128 stands for zero in the data rows.
Here are some numbered points:
[130 138 173 132 138 133 141 158 167 134 136 118 145  79 125 168 174 109
 155 164 113 107  77 142 163 190 151 101  91  95  97 100] 0
[157 133 198  86  96 135  98 184 158  93 138 139 171 131 152  37  97  95
 230 156 129 182 133 113 166 116  90  99 184  58 145 151] 1
[158 134 117 174 116 131 145 144  58  90 118 149 117 108 166 123 102  86
 162 135 107 130 159  82 123  76 124 147 131 151 120 162] 2
[112 145 131  85 119 135 132 127 129  77 187  98 162 131 130  79 119 114
 170 141 173 177 192 136 131 134 101 201 153 149 140 167] 3
[162  94 132 162  98 125 131 123 120  86 172 133 124  77 128 112 126 173
  95  47  81 112 121 148 104  73 149 192 100 129 149 155] 4
[102 191 107 141 107 170 163 177 124 113 196 212 142 101  74 134 182 138
 188 180 127 132  86 108 136 182 162  57  71  54  95 110] 5
[126 138 117 107 110 101 106 149 176  67 107 149 148 133 115  74 121 146
 141  73  85 129 108 144 132 145 160 117 105 157 129 114] 6
[147 101 154 171  90 128 110 125 135 125  76 101  66 118 185 140 161 111
 116 107  52 130 143 122 124  85 127 125  86 120  94 134] 7
[116 119  49 146 151 102 139 113 127 102 109  98 110 183 131 172 123 155
 108 107 145 159 152  96 148 133 142 139 127 180  98  86] 8
[123 101 114 125 124 114 156  79 134 122  94 138 139 166 114 111 155 143
 137 113 162 138 126 135 106 209  96 129 141 178 160 152] 9
[160 165 165 147 139 189 150 169  99 140 179  91 138 116 138 172 132  88
 132 130 150 139 126 135 111 110 107 162 110  41 159 123] 10
[124 129  86 198 105 138 130 111 133 115 131 175 102 200  94 133 148 116
  66 142 153  99 124 158 124  84 140  57  85 117  47 119] 11
[146 144 142 114  73 119 168 144 161  82 149 139 121 166 175  29 120 117
 147  89 130 174 181 129 104 111  39 181 120 124 166 216] 12
[132 148 117 168 151 171 125 133 132 174 105 151  87  96 112 151 150 142
  53  98 188  76 149 107 126 111 189  64 127 181 128 165] 13
[ 86 211 165  83 123 204 155 224  92 123 241 183 161 142  85  57 189  75
 202 170  82 198 151 105 105 127 167 135 103   0 158 108] 14
[123 121 104 118 135  91 162 132 134  95 144 147 142 174  98  89 126 142
  52  53 126 111 129 159 100 140  98 137 124 186 155 108] 15
[112 173 134  98 161 117 163 173 105  72 214 178 179 139  73  80  88 135
  96 100 139 105 140 147 101 148  73 131 131 101 160 148] 16
[137  78 128  91 159 102  92  80 102  84 151 129 141 194 110  92 132 144
 189 132 102 199 180  90 127 133 113 225 224 102 212 136] 17
[180 181 177 109 112 136 154 215 169 150 146 114 163 109 123  81 112  60
 132 129 161 102 106 140 120 120  76 119 101 128 118 154] 18
[ 89 132  75 103 186 116 150 114  99 137 138 133 112 144  68 147 182  96
 185 190 122 125 143 130 139 195 165 134 116 185 107  83] 19
[152  65 152 173  93 102  95 133 149 127 116 161 129 137 121  86 166 148
  91 146 121 120 150  68 120  68 146 146 112 168 153 106] 20
[104 110 146  88 103 136  89 144 163 156  98 151 120 125 143  86 150 130
 170 187 127 120 100 117 121 135 118  86 176  85 113 175] 21
[135  93 128 158 159 112 149 109 137 105 123 209 147 125  75 130 150 172
 130 110 108  87 104 115 140 177 134  99 122 141 123 119] 22
[122 122  64 158 155 183  93 110  91 136  84 118  92  98 137 255 110 170
  88  78 116  93  89 124  88 103 199 150 107  94 168  72] 23
[146 130  83 175 146 103 119 126 185 100 106 117 131 160 146 207 190 143
 139 171  92 152 142  71 141 202  98 103  70 142  44  99] 24
[140 127 113  99 128 107 120 129 138 123  78  63  95 139 187 168 152 140
 147 126  43 108 113 105 132  91 173 196 112 197 160 104] 25
[111 121 159 131 169 142 136  96  90  71 235 112 152 199 111  76  76 127
 121 125  79 169 223 160 112 133 176 143 202 116 118 174] 26
[ 99  77 127 114 125 108  79  96 125 157 115 116 125 115 143 127 112 147
 125 159 117 130 125 112 126  78 171 116 165 106 115 110] 27
[135 163 137 118 129 121 146 173 180 112  90 118 146 154 127 129 125  96
 118 133 113 121  92 158 142 129 125  83  93 127 114  98] 28
[122 114  96 147 129 115 134  98 143 128 111 128 130 201 113 125 127 151
  36  78 117 131 115 171 101 126 105  96 122 135 126 116] 29
[128 113 114  89 157  99 153 124  90 182 158 123 114  95  98 164  87 130
 108 143 142  97 104 155 108 132 118  53 149 133  81 156] 30
[148 160 158 151 128 156  81 162 142 100 155 176 142  78 131 117  93 162
 181 140 117  94 103  84 157  86 153 136 128 108 159  82] 31
[119 119 126 120 120 102 141 127 132 116 132 123 149 147 113 118 149 118
 124 146 135 151 138 126 141 166  96 114 117 154 123 132] 32
[135 142 159 137 133 124 142 162 128 165 149 166 108 103 102  89 135  96
 104  69 147 118  99 157 131 166 113 142 133 147 136 172] 33
[178  93 160 157 103 115 115 130  90 134 105  98 141 129 192  69  48 167
  79  80  95 178 150 121 116  22  55 178 196  93 175 197] 34
[129  96 171 124 112 117 110 109 127 149 100  72 151  43 120 171 131 169
 139 149 122  58  60 117 152 173 152 141 137 164 153 144] 35
[151  99 154 119 120 106 119 150 104 108 104 100 140  60 149 129 104 115
 155 127 101 133 127 101 129 114 101 155 128 132 131 167] 36
[122 152 130  82 134 123 166 120 125 160 125  83 129 154 169 144  89 104
 148 105 195 161 124 161 105 157  93  74 169  87 137 178] 37
[133 128  96 188 136 154 135 150  93 135  74 178 124 112 108 142 125 187
 114 103 126 111 104  96 166  77 161  74 127 120 141  78] 38
[131 151 122 117  83 122 116 137 117 162 134  66 100 142 194 100 126  77
 129 169 129 205 141 141 110  77 118 180 132 117 107 188] 39
[150 126 133  84 158 193  94  63 103  73 109 128  97 139 149 167  73 150
  93  62 165 186 207  99  82  56 155 125 112 143 176  95] 40
[131 131 157 115 155 121 150 165 149 152  76  56 139 117 123 123 124  73
 150 177  60 138 125 168 169 133 105 104 111  95 112 127] 41
[104 111 153 127 114 127 112 125 144 166  75 131 147 110 161 155 128 116
 114 151 125 109  89 131 138 159 116  47 107  73 115 108] 42
[108  74 152  89 145  78 135  91 117 153 122 131 164  96 123 113 177 163
 125 162 106 116 135 116 157 206 148  78 143 159 125 104] 43
[128 128 153 125 143 118 134 150 148 131 146 201 166 106  73 110 106 148
 113 137 158  89  92 123 145 152 101  79 139 111 148 109] 44
[150 133 200  70  82 124  87 183 159  89 160 141 167 133 154  16  98  92
 218 150 134 196 142 107 152 118  91 117 177  61 145 163] 45
[184 107 201 167 150 195  85 122 117 178 108  81  76  88 124 116 123  93
  93 193  89 145 253  80 159  34 175 131 126 166 162 158] 46
[113 174 156 105 140 150 103 158 144 141 127  82 113  98 159 157 131  88
 151 120 105 125  97 161 181 117 178 124 104 119 110  74] 47
[113 101  91 141 131 115 140  91  86 103 171 151 123 101  91 122 121 184
 141 115 143 110 107 109 126 161 137 131 148 157 118 144] 48
[155 144 143 137 174 129 173 151 154  85 163 164 158 154  85 110 142  92
 150 135 162 144 139 128 131 190  98 112 110 125 132 124] 49
[103 112 111 131  58 105  71 126 123 124 131 140 119 142 141  76 139 146
  69 110 142 118 108 122 104  65 154 129 111 141 106 131] 50
[118 147 114 153 151 159 135 107 141 188 102 182  74 112 115 174 146 146
 128 169 136  63  89 129 131 130 161  97 114 132  90 167] 51
[ 93 166 149 100  44 125  83 163 190 176  94 136 151 158 204  83 148 122
 140 115 199 139 108 107 117 127 124 102 134  94 166 135] 52
[161 173  86 126 185 155 183 142  93  81 133 105 140 126  97 131  83 152
 123 109 116 137 157 164 121 103 104 168 164 166 161 150] 53
[132  97  89 128 133 112 139  68 115  94 151 122 110 201 117  73 151 135
  76 127  98 165 169 159 120 113 122 148 121 165  96 103] 54
[134 170 162 126  50 145  97 201 162  81 219 107 142  88 177 120 117  91
 207 113 144 128 153 103  79  90 141 175 101 122 140 163] 55
[ 62 104 161  25  96  52 105 148 144 174  92  81 190   7 137 116 126 104
 128 123 134 130 143 141  55 206  54 174 127  76 168 212] 56
[121 147 139 128 135 127 133 151 121 167 166 168 110 110  98  91 141 105
 117  81 165 126 115 137 128 152 126 150 144 131 132 158] 57
[ 89 118  99 134  89 118 103 102 143 114 180  97  95 166 140 114 183 116
  76  96 141 163 118 156 137 107 201 137  94 135  50  67] 58
[128  97  98 101 151  74 168 108 118  58 121  60 159 141 100 135 135 112
 131 177  83 184 147 147 148 171 117 163 126 206 128  55] 59
[141 131 123 143 142 132 134 150 116 118 137 136 120 142 103 131 102 138
 115 156 122 125 124 131 138  74  91 123 138 127 119 140] 60
[158  73 128 170 174 127 143  36 115 197  96 144  57 148 151 123 160 163
 125 128  63 187 141 148 170 121 157 127 142 121 114 106] 61
[193 149 156 192 143 180 103 156 165 162 160  32 176  34 150 236 156 125
 136 133 148 135  82 180 183 184  82 166 130  84  80 125] 62
[111  90 154 184  65  84  66 124  94 122 100  66 120 107 195 196 164  94
 103 144 131 105 139 111 138 101 146  92  87 148  72 110] 63
[172 172 136 147 180 175 165 126 167 148 103 167 120 129 153 168 130 152
 156 118  99 130  88 123 169 172 130  66  77  96 156 122] 64
[152  89  83 142 135 154  86  76  61 171  73 120 125 124 128 130  81 204
  84 124 123  90 106 133  90 111 158 153 152  98 125 129] 65
[ 68 115  91  79 131 110 100  96 123 121 123 102 123 139 134 141 128 149
 117 151 123 114 137 142 123 125 170 152 157 180 124  95] 66
[130 165 128 101 131 145 117 158 121 137 157 147 150 135  98  90  94  98
 131 162 177 149 146 137 114 112  91 172 147 131 159 173] 67
[121 111 134 152 150 140 147 108 110 153 154 142 108 126 106 137 148 140
  69 105 153 101 160 123 134 120 133 117 127 145 126 136] 68
[112 150 141 134 148 155 114 112 155 155 152 147 116 102 147 153 107 167
 146  99 139  97  87 150 168 115 165  97 153  97 143  61] 69
[121 170 160 131  34 147  92 194 161  73 213 113 140 107 192  97 108 103
 220 117 162 148 162 101  83  90 131 164 104 111 137 179] 70
[135 150  69 112 159 100 129 155 180  55 164  30 147 219 140 165 140 109
 109 151 114 219 212 104 131 136  73 217 132 214 103  77] 71
[144 156 106  84 132 108 123 152 142  71 123 107 141 126 151 124  93 122
 215 133 124 164  93 110  89  70 143 174 156 108 172 121] 72
[131 103 124 121 178 133 153  92  96 145 135  29 126 128  60 163  89 135
 108 115  96  79  89 188 126 158 109 184 140 168 158 155] 73
[160 182 151 176 121 132 181 162 164 159 154 180 161  35 136 147 138 137
 131 134 158 114  42 142 135 193  89  64  75  64  76 167] 74
[ 97 101  84 131 145 110 139  97  98 111  95  81 129 107 129 206 108 175
  87 117 106  89 111 138 104 151 125 145 141 159 143 114] 75
[128  76 155 148 113  94 105  59 119 182 111 128 150 124 146 153 146 157
  94 119 147 166 133 117 111 170 102 134 151  92 175  54] 76
[105 113 192 133 143 159 114 106 121 196 155 140 141  97 140 170 179 100
 144 216 139 102 156 120 140 166 131  67 134  67 110  85] 77
[142 145 101 136 150 130 135 121 100 164  75  87 143 138 130 165 132 135
 122 123 148 112 129 116 125 135 190 166 130 114 113  59] 78
[105 108 130 133 124 143  71 134 145 122 139  82 130 187 128 108 114 134
  87 117 148 143 153 138 129  48 182 191 146 155 158  56] 79
New points follow, each followed by the numbers of its two nearest points above, nearest first.
[102 154  97  89 171 133 169 119 105 106 158 117 130 137  87 134 127  98
 132 155 156 132 145 155 151 168 114 138 146 148  96 145] 32 49
[ 74 126 134  95 127 188  42 101 103 203 157 157 116 111 129 131  99 143
 137 163 201 105 126 111 126  91 162 169 223  66 143 135] 27 69
[114 141  82 149 151 155 153 110  83 145 171 156 103 137  92 132 103 158
  85  88 150  90 129 151  98 108 133 162 143 125 118 146] 68 48
[120 123 117 105 123  90 148 141 128 112 125 107 139 159 127  86 125 116
 109  93 124 153 153 130 120 138 132 153 154 142 145 116] 32 15
[135 129 113  84 199  99 170 167  93 164 184 158 115 112  50 206  82 113
 140 159 168  69  84 140  85 133 123  43 172 132 111 132] 30 44
[119  64 133 105  99  73 114 108 128 131  87 103 142 147 149  90 157 132
 116 132 108 145 126 128 136 131 123 123 145 150 123 129] 32 27
[148 163  93 138 181 151 173 167  87  69 146  98 140 119  75 137  76 151
 120  89 120 113 165 153 134  91 114 183 153 167 156 132] 53 60
[159 112 119 144 154 127 125 145 107 115  90 140 121 109 103 126  92 147
 105 122  82 110 120 128 142  81 116 114 123 141 113 121] 60 38
[118 127 164 115 153 115 115 145 161 142 130 200 167 132  84 104 117 148
 110 130 157 103  87 137 150 154  96  81 136  98 162 106] 44 22
[123 175 124  98 141 117 153 176 168 111 109 144 153 145 115 123 120  97
 123 122 131 110  66 155 138 151 127  67  82 121 111  78] 28 0
[ 90 118  64 111 191 105 170 113  94 135 117 123 113 144  76 165 189 103
 174 208 119 123 139 123 153 216 162 112 108 192  83  66] 19 59
[112 120 168  99  88  98 114 141 153 163  80  81 110 116 172  76 130  87
 145 151 112 128 116 145 160 124 109 101 144 132 114 228] 21 36
[ 90 112 119 112  24 119  93 126 127 196 103 110 141 163 187  89 141 122
  99  99 202 181 149  92 113  78 110 120 135 104 153 143] 52 50
[158 203 146 111 145 129 140 231 159  65 155 147 141 116 141 100 134  60
 172 131 122 100 162 111 132  79 109 154 113 156 124 116] 18 55
[130  93 105 100 151  75 159  98 113  55 130  61 158 147 101 136 143 105
 114 150  88 192 142 156 140 178 113 160 105 200 123  52] 59 32
[111  94 162 182  76  94  73 118  82 111 106  63 140 105 203 171 146  90
 123 146 127 115 157 112 157 110 117  94 112 140  82 142] 63 7
[ 96 146 152  96  25 120  85 156 190 165  91 136 149 157 209  78 157 109
 137 104 190 147 120 101 110 122 127 116 126 127 169 142] 52 50
[147 128 119 161 141 151 128 102 159  74 143 135  92 185 106  99 166 121
 106 110 114 142 165 148 136 110 175 141 113 164 113 107] 54 68
[112 133  83 145 151 146 141 103  90 138 168 158 116 152  92 147 112 161
  59  77 155  94 112 154  95 119 134 143 137 139 125 121] 68 29
[109  94 107 110 137 133 100  80  97 100 140  86 108 129 116 115 148 137
 125 119 105 133 157 132 134 124 189 199 169 187 120 121] 66 54
[128 106 115 148 113 118 161 113 136 147  96 141 130 164 138 136 179 115
 123 159 150 133 139 112 123 150 112 104 106 141 116 115] 32 9
[116 136  71 130 100  81 146 149 134  79 114 172 129 187  91  63 146 134
  91  52 110 140 158  99  84 101 151 176 117 203 143  95] 15 6
[140 130 193 177 152 151 123 147 150 139 188 153 171  86 130 150 101 143
 115  83 115  83 186 110  90 134  51 163 150  63 181 108] 10 44
[113 114  85 172 151 145 117 144 162 180  90 135  83 120 104 174 126 154
  80 158  95  61  99 126 117  75 150 102 119 113 110 137] 51 60
[191 117 161 124 149  99 155 129 103 118 143 175 100 106 160 140  74 179
 133  63 156 131  43 120  56  66  70  79 163  52 141 147] 60 44
[122 136  79 133 137 120 129  99 131 132 111 128 130 203 103 129 119 161
  34  80 135 122 108 178  98 123 106  85 126 134 110 103] 29 15
[ 91  82 128 129 111 119  61  83 128 123 136 120 110 145 136 132 150 162
 131 152 128 138  92 104 143  99 193 138 156 125 118  82] 27 66
[131 145 111 153 140 116 149 129 121 103 135  99 101 170 132 173 154  86
 120  89 130 148 142 135 127 164  96 135 111 127 113 175] 32 68
[131 112 127 156 143 139 140  98 114 162 153 164 106 129  95 123 146 155
  64 102 157 103 144 134 122 128 135 115 132 144 114 148] 68 57
[132 194 148 107 104 136 126 199 199  91 116 145 168 118 141 124 107 113
 136 114 125 104  58 142 131 138 120  79  75 103 136  90] 28 6
[134 153 106 163 137 179 112 119 121 178 105 147  69  97 119 161 154 153
  63 105 189  71 133 107 130 118 208  76 113 187 121 168] 13 51
[149 139 124  98 133 128 110 138 151 140  79  61  94 126 191 163 152 125
 138 122  56 101 104 106 130  82 181 177 115 172 183 105] 25 47
[114 123 165 108 144 140 124 126 125 111 197  85 123 102 138  87 126 110
 186 175 114 160 217 129 151 119 103 203 155 107 134 162] 3 67
[107 140  35 132 115  88 102 141 169 117 114  66 102 168 141 172 168 152
  87 125 114 148 138  76 132 154 127 145  80 191  52  84] 8 24
[ 75 203 156  91 124 183 155 216  74 114 241 174 160 130  84 100 188  95
 203 183  88 191 138  92 116 149 155 123 119   0 165 100] 14 5
[137 128 124  99 134  99 151  93  82  82 115  91 138  54 127 201  94 132
 112 118  89  81  73 119 107 184 108 125  68 180 134 102] 75 35
[147 134 131 140  58 124 144 130 146 101 128 126 122 144 184  62 126 132
 148  87 129 171 161 111 108 109  84 157 128 132 150 207] 12 39
[150 169 159 164 126 161  82 171 153  96 167 179 143  89 136 129  99 150
 185 126 132  89 114  83 157 100 140 128 128 111 162  94] 31 69
[143  94 144 116 105  84 165 113 133 162 114 130 123 129 141  87 159 109
 130 152 123 186 132 128 122 174  44 117 116 113 152 153] 32 9
[177 169 140 139 186 181 179 104 117 160 121 151 151 123 132 192  89 159
 149 121 191 112 111 130 133 199  60 112 124  90 194 163] 64 37
[ 77 117  91 107  86  99 106  98 128 106 182  75 131 131 134 100 183 100
  97 132 118 164 124 165 135 129 219 143  95 143  35  62] 58 66
[135 110 130 163 152  94 160 142 126 110  96 173 152  95  82 164 131 153
 113 113  90  89  87 136 165 190 100  57  98 139  85 118] 22 44
[100 111 125 106 109 134  62 144 145 108 139  65 137 191 133  82 126 122
 103 126 146 161 166 130 120  49 196 211 148 157 161  74] 79 66
[135 110 123 113 123 100 106 125 109 103  89 132  71 160 110  72 134  96
 106  88  80 201 147 135 118 122 148 167 126 179 130 138] 54 6
[161 142 127 131 122 136 114 143 145 121 126 113 115 141 119 112 122 104
 114 149  97 141 127 147 122  58 110 134 106 145 110 133] 60 28
[ 85 136 134 107 134 117 117 138 121 144 127 120 135 102 131 146 134 102
 116 165 149  93 128 141 132 149 126 113 129 136 110 165] 32 68
[156  62 160 176  76 112 103 133 145 136 114 143 140 125 138  89 175 147
  97 146 125 106 147  73 123  84 155 132 120 161 143  99] 20 50
[174 133 140 166 161 170 133 145 118 166 128 158  82 118 122 145 126 111
 107 133 112  64 137 135 119  28 118 141 127 124 125 152] 60 68
[164  75 152 147  98 102 162  71 114 143 135 123 135 123 136  64 192 113
 107 153 102 180 167 134 142 169  95 102  90 125  72 159] 32 54
[172 174 109 148 240 164 188 137 137 155  97 158 113 166  69 138 118 132
 183  88  67 110 156 129 147 188 216 114 119 140 142  86] 64 22
[160 114 133 185 103 140 114 117  82  99 153 145 133 159 155 122 101 150
 127  98 127 142 160  92 102  92 166 129 151 137 140 117] 2 60
[135 110 145 132 118 129 120 164 115 102 125  91 166  72 135 127 129 157
 137 143 103 114 135 106 134  89 136 162 147 124 167 114] 36 60
[117 142 144 128 168 138 129  97  98  87 230 107 146 192  97  89  77 121
 108 112  68 172 220 188  96 144 189 145 183 127 104 190] 26 54
[112 130 178 138  75 130  53 156 143 106 179 168 168  90 178 105 105 157
 213 134 162 141 117  57 125  97 125 136 166  67 165  97] 31 70
[155 164 117 172 134 170 117 164 115 104 202 122 120 118 106 150  78 141
  85  59 160  78  88 151 108  47 156 197 124 110 126  98] 4 60
[154 162  96 128 180 147 175 153  99  86 120  99 136 120 101 136 100 147
 129 106 111 118 153 147 136  99 112 165 158 172 154 143] 53 60
[127 116  81 124 159 117 144  70  60 166 145 166 108 144 108 116 159 160
  62  91 145  85 179 134  73 108 137 144 152 174 102 115] 68 54
[ 96  96 135 117 132 118  71 117 136 134 136 130 121 126 123 123 113 156
 137 136 110 130 126 111 138  88 173 137 168 106 132 103] 27 66
[105 116 137 122 125 109 114 132 135  55 112 119 176 149 118  95 139 139
 180 142  55 168 145 126 169 168 219  59 143 137 125  92] 6 32
[113 133  98 167  96 130 124 115 141 116 140 165 113 207 105 124 138 108
  63 132 170 119 126 154 117  94 126  77  84 122  61 115] 11 29
[174  95 174 129 138  97 170 127 127 119 111 144 148 115 120  81 174 109
 156 146  98 142 172 112 142 162  78 137 112 159 144 174] 32 36
[149 163  70 116 172  98 139 147 184  59 164   5 138 230 133 180 147  89
 107 142 103 220 224 111 125 133  79 234 122 213  96  91] 71 59
[101 133 127  96  95  81 110 164 164  71  93 120 158 143 139  96 124 136
 161  90  75 143  96 129 150 150 139 105 127 147 144 106] 6 28
[127 111 122 132 168 140 137  78 109 140 138  73 132 120  57 161  77 149
 112 117 111  70  95 187 123 152 117 180 144 172 160 152] 73 75
[123  75 161 136 124 100 115  68 138 183 120 139 147 113 140 139 136 157
 102 119 152 165 137 115 118 175 102 128 146  83 182  42] 76 43
[133 157  84 156 145 156 183 127 170 116  71 162 127 132 120 167 157 168
 156 159 102  89 106 141 139 182 132  34  86 112 114 135] 64 51
[176 146 124 128 114 123 170 132 154  80 165 130 136  98 133  68 102 156
 132  65  78 135 141 174 128  75 117 170 125 166 145 144] 4 53
[148 169 108 129 165 138 147 139 109  92 138 138 151 147  95 119  48 155
 134  86 170 118 127 150 136 122  90 161 142 130 153 145] 53 60
[ 94  80 122 128 123 114  76  90 121 153 104 113  96 135 145 129 140 155
 114 139  98 123 129 111 119  75 181 151 166 108 108 109] 27 66
[112 105 152 186  56 106  89 129  73 133  98  82 149 101 212 187 147 103
 126 169 151 104 154 111 139 109 107  92 110 145  78 149] 63 7
[119 129  86 131 116 117 148  96 116 128 109 129 127 208 120 116 121 148
  51  82 137 131 126 166  99 140  98 104 129 145 123 132] 29 15
[142  69 146 159  97  95 145 116 139 138  84 113 160 122 142 114 167 144
 147 131  83 166 153  89 115 144  91 116  85 111 160 117] 32 36
[117  56 145  98 148  71 130  91 122 136 122 114 164 101 100 111 169 160
 107 149  93 128 141 126 146 192 140  91 139 166 129 115] 43 32
[ 98 118 153  93 154  91  88 153 110  75 152 182 178 103 100 112 128 109
 171 199 117 133 132  85 175 116 157 139 160 150 145  58] 31 32
[166 117 189 100 130 113 117 147 136 144 157  80 168 131 178  92  77 131
 106  63 159 164 144 131 106  74  68 182 185  81 194 139] 34 67
[127 102 113 127 180 140 130  75 112 138 139  48 116 143  57 157 102 141
 100  95 100  80  93 186 122 158 133 208 136 184 151 124] 73 75
[122 113 149 112 151 145 121 111 143 122 166 106 108 105 133  99 128 100
 176 176 115 153 196 130 158 119 136 173 159 109 105 150] 3 36
[136  82 126 150 167  99 159 103 145 113 119 202 135 131  73 129 160 157
 110 107 100  97 120 125 140 182 112  94 125 131 126 113] 22 44
[109  76 112 150 109 112  88  88  98 139 108 148 104 120 134 140 116 171
 113 119 122 139 124 101 122 101 142 140 146 121 127 117] 27 65
[133 138 127 152 176 131 133 105 102 111 204 155 154  85  86 141 104 165
  99 125 156 120 102 149 128 166 124 139 132 123 109 105] 48 44
[143 167  96 139 171 160 186 137 196 112  70 163 134 119 102 161 161 146
 141 150  82 103 102 153 129 186 123  34  75 102 111 119] 64 28
[125 109 103 151 142 138 141  95 116 148 143 161 104 144 102 111 146 153
  74 105 153  94 150 129 119 126 138 139 135 162 123 152] 68 48
[110  95 110 121 167 135 130  80 117  91 154 133 121 196 100 102 116 101
 120 110  86 183 212 136 144 106 139 138 129 165 117  61] 54 8
[120 137  93 129 187 123 149  85  92  91 204 135 165  95  80 164 105 167
 114 127 166 134 115 139 126 189 131 152 152 134  99  95] 48 68
[147  91 109 142 132 122 131 139 111 126  75 138 115 113  97 126  97 140
 103 150  59  90 131 122 138  73 125  88 122 156 110 138] 60 38
[122 120 157  64 101  81 130 139 177 125  73  77 158 123 159  61 162  81
 148 175  64 176 141 146 162 162 110  82 113 133 116 141] 41 32
[145 145 145 135 174 165 154 131 113 125 162  93 151  89 115 201 109 118
 143 159 168 101 132 135 120 142 112 177 133 119 148 134] 10 60
[160 150 135 121 109 151 112 156 181  19 134 169 138 160 118  83 149 120
 163  72  91 175 128 140 109 157 161 153  70 112 143 117] 6 49
[ 98 107 114 130  56 103  70 131 125 129 134 127 115 152 151  69 122 141
  74 107 122 125 124 129 119  52 143 129 123 142 103 131] 50 27
[165 134 148 134  60 125 146 135 155  85 141 117 131 159 173  35 129 104
 145  68 127 179 176 133 100 105  64 163 123 127 172 218] 12 3
[139 101 151 143 141 125 125 113 107 136 139 202 115 129 110  96 175 123
 152 154 106 111 134 103 165 155 124  71 142 118  89 105] 22 32
[126 137 156 104 144 150 111 108 155 103 190 108 119 123 133  92 122 102
 170 142 110 153 188 143 131 126 120 206 138 109 128 163] 3 67
[ 99  97 166  78 118  96  96 138 130 147  83  78 167 106 152 107 120 131
 144 195  90 155 128 112 165 102 133 129 184  94 169 104] 27 21
[181  82 168 150  90 106 117 103 100 184  29  56 124  87 159 140 128 148
 147 103 106  93  49 118 178 140 163 126 121 156 117 141] 35 36
[176 169 131  99 161 119 213 180 125  41 132 149 136 104  75  97  97  88
 163 104  87 142 129 172 139 186  62 124  61 151 135 170] 49 16
[115 127 176  53  41 137  77 202 221 168  80 123 166  76 173  99 208 107
 154 132 120 164  95 124 123 180 190 124  57  89 207 107] 52 0
[154 166 166 163  97 113 178 153 147 163 166 181 151  28 139 113 148 133
 118 135 167 123  52 142 122 193  88  64  70  69  68 186] 74 0
[ 98 105  92 167 143 134 107 127  97 183  89 165 122  86  95 182  90 181
 125 130 140  80  84  82 151  82 170  94 140 112 133  79] 38 69
[155 131 143 141 119 124 134 151 140 114 145 134 130 129 114 108 109 124
 118 147 120 107 124 134 126  71  93 125 124 145 107 149] 60 32
[ 99 176 134  89 124 140 103 170 164 129 125  73 123 112 170 152 149  75
 157 120 118 145  90 152 172 131 173 127  99 114 110  60] 47 28
[135 122 148 127  67 108 131 129 122 125 138 114 174 167 168  60 133  94
 117 120 189 187 156 131 123 148  56  96 130  98 115 161] 32 37
[140 113 105 181 136 153 151 105 104 154 141 125  61 128 129 188 166 117
  84  91 109  85 139 144 104  88 181 153 103 130  97 133] 68 7
[151 156 152 100 122 162 136 179 116 146  86 113 122  94 174 122 119 132
 172 102 111 142 102  98 168 135 127 137 128  75 175 144] 36 47
[126 161 121 110 133 138 127 158  94 123 156 140 127 135 101 113  72 107
 127 139 179 150 128 124 118 102  97 161 161 134 165 165] 67 60
[135 109 106 167 128 148 121  90  94 180 139 166 122 134 111 135 130 162
  81 140 164  91 126 117 118 108 133 117 147 120  94 127] 68 60
[122 100  70 161 130 185  86  86  97 144  86 107  94 101 141 255 129 176
  85  84 122 104 111 129  83 119 205 166 105 117 173  89] 23 75
[139 123 117 148 102 113 133  99 131 125 130 130 135 193 126  95 119 141
  41  59 110 156 117 175  98 123  74  89 112 119 117 133] 29 15
[148  66  87 122  54  69 101 122  85  95 112 107 149 132 134  38 108 133
 103  87 108 187 149  88  65  80 105 161 117 143 114 141] 50 54
[133 175 182  83 120 119 153 208 198 143 135 130 169 144 116  82 122  45
 147 145 186 121 118 139 136 153  82  99 117 111 123 135] 18 28
[ 98 116 144  87  95 112 109 133 143 151  77  86 104 131 152  91 124 100
 160 154 111 130 121 135 173 129 126 109 153 133 120 207] 21 36
[126 147 139 150 115 133  68 144 141 159 134 128 118 126 120 110 105 125
  79  84 119  94  91 156  96  91 178 152 144  98 112 117] 50 57
[180 183 143 136 204 189 169 108 172 171  86 191  99 132 141 180 132 155
 145 120  71 111  74 159 163 182 145  53  65  94 141 121] 64 51
[139 141 131 127 108 130 162 148 130 186  70 144 128 121 148 145 148  99
 116 139 152 108 106 124 133 152  84  60 107 126 125 176] 42 32
[161 157 120 192 146 171 148 170 115 102 196 140 110  96 105 163  93 144
  87  59 141  64  98 141 117  54 147 179 103 124 120 104] 4 60
[159 135 122  80 196  93 177 168  89 161 186 157 127 104  47 183  74 100
 137 135 163  79 104 152  81 126 119  35 159 134  98 155] 30 44
[108  90 101 122 176 123 127  61 112  81 155 125 129 210  98 123 104  90
 125 120  91 186 214 134 139 105 131 142 148 165 129  57] 54 8
[104  91 130 120 125 121  71 105 134 143 115 126 111 115 135 132 136 161
 132 148 110 122 111 103 125  77 173 133 162 104 125 103] 27 66
[169 130 155 171 146 124 153 144 157 110 122 145 147 161 105 129 152  84
 170 147 159 156 131 121 148 205  97  97 121 118 128 118] 49 32
[131 137 148  90 131 103 144 122 144 111 113 106 137 114 133 110 137 102
 150 124 135 156 101 160 142 205  82 104  96 112 123 170] 32 49
[114 119 150 105 140 137 115  92 170 104 136 115 159 153 132 130 132 105
 155 131 150 180 153 127 135 149 114 141 131  96 171  99] 32 49
[139 121  96  96 126  88 133 118 133  74 110 118 143 133 143 152 112 141
 177 127 117 148  69 121  86 104 150 143 148 124 158  85] 72 66
[157 132 140 137 136 137 130 123 140 110 168 115 139 111  98 102 144 148
  43 139 124  98 153 142  93 113 124 139  91 165 128 132] 68 60
[127 115 156  95 116  96 155 116 117  95 132  72 149 162 165 111 164  75
 141 133 148 184 160 160 135 156  73 144 125 128 113 121] 32 3
[149 113 111 158 159 152  99  62  75 194  47  85 105  44  82 255 119 168
 136 155 116   0   0 123 159 175 219  81 136 203 101  84] 35 51
[123  96 102 128 113 111 170  77 125 118  87 123 141 178 127 122 153 135
 146 115 164 152 127 123 118 208 109 124 127 167 149 150] 9 32
[126 110 110  74 154 101 151 132  90 178 144 113 114 103 103 152  72 130
 115 174 151  97  99 146 112  96 119  39 169 115  86 160] 30 60
